Each row has a name. Each question is about the rows just above it.

[ 25.2 -53.7  45.8  19.4  -5.2  54.0 -32.1]  J
[ 39.8  -5.4  72.8 -13.5  20.7  70.3  -2.1]  T
[ 29.7 -54.3  45.0  10.7   5.3  58.0 -33.3]  B
[-23.5 -51.0 -10.3 -17.8  26.4 -20.9 -92.0]  U
Does one of the named rows hold [-17.8  26.4] side by side, in this order?
yes
Is [-33.3  58.0   5.3  10.7  45.0] printed in one of the named rows, side by side and in this order?
no
Does one of the named rows hold [-20.9 -92.0] side by side, in this order?
yes
Is [19.4 -5.2 54.0] printed in one of the named rows, side by side and in this order?
yes
Is [ 58.0   5.3  10.7  45.0 -54.3] printed in one of the named rows, side by side and in this order?
no
Does one of the named rows hold [ 5.3 58.0] side by side, in this order?
yes
Among the named rows, does one hold [-53.7  45.8  19.4  -5.2  54.0] next to each other, in this order?
yes

[ 38.2 -10.2   1.6  -2.9]  M
[ 44.4 -20.0  40.6 -44.2]  Z
[-13.8 -17.0  39.0  45.4]  Q
[ 13.8  33.5  19.8 -57.9]  V
[-18.7  79.2 -12.2   5.3]  X
[  2.4 -13.7 -11.4 -68.2]  R
[  2.4 -13.7   0.2 -68.2]  E
[-14.0  -9.0  26.0  56.6]  A
[-12.2  -7.5  -3.0  50.2]  F
[-36.0  45.0  -8.7  20.2]  P
[ 46.1  13.9 -14.9  12.6]  N
Among the named rows, does one hold [-68.2   0.2 -13.7   2.4] next to each other, in this order?
no
Does one of the named rows hold [-7.5 -3.0 50.2] side by side, in this order?
yes
Among the named rows, does one hold [ 44.4 -20.0  40.6 -44.2] next to each other, in this order?
yes

[-13.2  -9.8  37.6  13.8   5.7  32.6] -> buz
[-13.2   4.1  37.6  13.8   5.7  32.6] -> Datig
[-17.1  46.3  -7.2  21.7  48.0  26.5] -> resop
[-17.1  46.3  -7.2  21.7  20.8  26.5] -> kuf
[  2.0 -22.4 -33.6 -73.6 -72.1 -12.3] -> fakel
[-10.6  -3.4  36.9   4.0  -3.8  29.1] -> luzo
[-13.2   4.1  37.6  32.2  34.2  12.0] -> Nator
[-8.6 34.4 23.6 65.7 64.2 19.9] -> zas
[-15.1  45.6   4.2  34.9  32.8  28.3] -> reb
[-10.2  43.2   1.8  48.4  49.9  17.1] -> delom
Among the named rows, does one hold [  4.0  36.9  -3.4 -10.6] next to each other, in this order?
no
Does one of the named rows hold [ 4.0 -3.8] side by side, in this order?
yes
Does one of the named rows hold [32.8 34.9] side by side, in this order?
no
Is [  1.9 -22.4] printed in one of the named rows, side by side and in this order?
no
Is [ -3.4 -10.6] printed in one of the named rows, side by side and in this order?
no
Does one of the named rows hold [-9.8 37.6 13.8] side by side, in this order?
yes
Among the named rows, does one hold [ 5.7 13.8] next to each other, in this order?
no

